(in the rows, 128 means zero)
Which row each row swaps with, under one turn or mirror
The rows were stretched afterwards, more along some directions than others.
J382: 140  127  90  135  124  105  136  106  159  150  130  166  116  123  132  125  98  96  125  136
J386: 135  156  130  141  105  172  115  144  115  128  116  76  121  127  130  93  90  135  152  109
J920: 126  115  99  131  123  107  137  118  167  149  109  153  128  116  131  132  88  99  124  129
J571: 107  161  120  153  127  151  152  101  112  164  169  121  147  92  145  113  157  147  102  132
J444: 94  153  129  143  110  154  126  111  106  160  149  122  152  89  136  113  159  147  109  114
J820: 145  141  111  117  114  137  160  107  98  148  148  93  112  134  118  102  153  98  125  127
J279: 122  135  108  109  132  135  157  184  128  136  111  109  141  141  134  122  112  165  98  95
J849: 143  143  152  152  129  145  152  160  128  138  107  136  139  110  131  115  110  153  154  133
J375: 134  140  139  121  166  117  107  125  143  136  139  77  120  128  126  107  67  142  127  122
J34: 151  128  136  96  138  106  159  125  127  109  156  173  113  152  136  146  162  157  154  158
J182: 143  138  117  125  114  141  121  106  110  165  131  81  101  129  123  81  144  94  107  116
J377: 113  156  117  158  100  129  156  124  108  98  154  128  141  131  142  151  154  176  146  156
J246: 117  125  140  141  165  112  116  110  120  158  129  122  152  107  117  147  167  133  120  114
J981: 109  109  96  129  126  116  134  114  169  152  112  157  114  111  137  127  93  98  115  142
J474: 125  128  114  108  136  127  159  191  135  134  95  148  136  139  135  119  107  161  101  102
J133: 132  138  133  116  171  121  107  133  145  137  136  76  116  142  127  110  72  140  135  125
J410: 108  163  120  150  128  150  175  104  122  156  160  139  137  95  144  99  145  157  112  139
J20: 124  118  146  139  163  108  114  99  126  148  137  133  157  98  115  149  164  131  120  117
J97: 142  132  134  111  170  121  110  137  143  129  136  84  106  152  123  103  69  138  137  129
J54: 127  159  142  165  109  105  126  108  103  138  180  136  100  123  133  139  136  116  120  156
J15: 158  106  98  101  130  149  163  134  98  110  137  142  122  163  135  125  160  103  166  133
J213: 127  132  94  84  129  114  153  171  143  147  123  157  140  147  145  90  68  141  123  122
J964: 114  158  125  159  108  117  159  153  136  100  131  135  135  126  140  148  105  172  127  137
J380: 118  122  139  132  159  106  120  96  128  153  138  134  165  99  116  157  169  128  122  120
J351: 137  139  106  109  137  109  166  194  131  142  116  142  137  149  128  104  92  157  110  116
J344: 94  156  126  147  119  151  132  112  114  171  149  128  152  85  137  113  161  140  106  123
J604: 125  120  121  94  153  99  118  84  144  135  166  156  165  102  138  133  124  131  143  138
J225: 102  138  121  165  142  121  114  122  112  171  113  92  130  124  109  139  167  122  105  112
J603: 157  92  106  95  150  147  136  135  116  114  129  144  121  164  128  134  147  98  183  135
J402: 135  138  121  111  115  145  141  96  112  151  139  97  95  123  130  89  136  100  107  124
J523: 137  154  138  132  124  90  100  116  129  149  149  96  140  112  121  136  91  140  121  123
J355: 145  143  147  155  126  152  131  168  125  127  93  100  135  126  124  102  105  150  149  123
J257: 135  131  94  85  134  109  147  159  144  136  146  164  144  142  156  97  64  137  134  137
J149: 124  113  119  90  158  110  120  97  149  134  166  155  159  109  147  128  124  129  132  136
J703: 116  125  133  123  115  117  67  99  145  173  133  90  96  116  126  113  117  99  130  129
J319: 127  161  146  133  135  99  109  116  131  138  150  79  130  116  120  123  82  155  113  121
J639: 145  147  146  139  114  169  125  144  120  111  112  83  117  119  121  91  91  141  152  118
J238: 127  120  142  91  143  104  161  133  129  121  146  147  122  153  124  150  162  163  145  158
J433: 134  134  113  104  137  124  167  189  129  133  125  143  139  141  128  121  104  164  101  104
J168: 159  119  102  93  122  152  173  121  91  121  148  136  120  159  130  122  168  109  154  123
J844: 114  126  109  123  117  132  126  116  138  118  136  112  127  122  126  152  146  150  123  104
J666: 144  132  138  116  168  120  104  127  140  121  143  89  111  145  125  119  79  138  141  123
J783: 141  143  119  116  108  143  138  99  109  156  130  78  100  131  112  79  146  89  121  120
J174: 95  136  101  149  134  127  123  123  110  163  115  75  114  144  110  125  166  124  106  118
J348: 120  138  89  153  99  137  117  97  142  123  136  120  139  113  135  149  147  124  130  139
J397: 103  162  127  167  100  101  145  155  137  112  115  128  136  123  126  139  92  151  117  129
J343: 130  124  105  73  144  105  132  119  152  129  163  163  151  128  148  110  79  137  146  139
J428: 118  151  136  176  109  110  116  102  120  160  156  142  105  109  139  127  141  108  121  162
J140: 149  97  112  102  171  139  114  150  133  118  123  120  113  168  129  129  104  113  177  135
J637: 165  92  118  98  169  142  113  152  139  106  119  127  112  167  135  121  103  109  174  131
J617: 111  119  141  135  161  103  104  97  135  157  131  128  157  100  117  148  156  125  117  118
J105: 142  129  134  91  147  102  166  129  122  120  168  163  108  165  133  140  164  164  141  155
J658: 113  152  107  187  97  115  96  119  129  173  138  137  127  111  150  131  112  105  139  164
J297: 118  122  133  136  117  123  83  122  134  147  132  111  108  133  130  129  148  125  140  168

J981 is swapped with -> J34
J428 is swapped with -> J964
J149 is swapped with -> J637
J174 is swapped with -> J523
J410 is swapped with -> J849

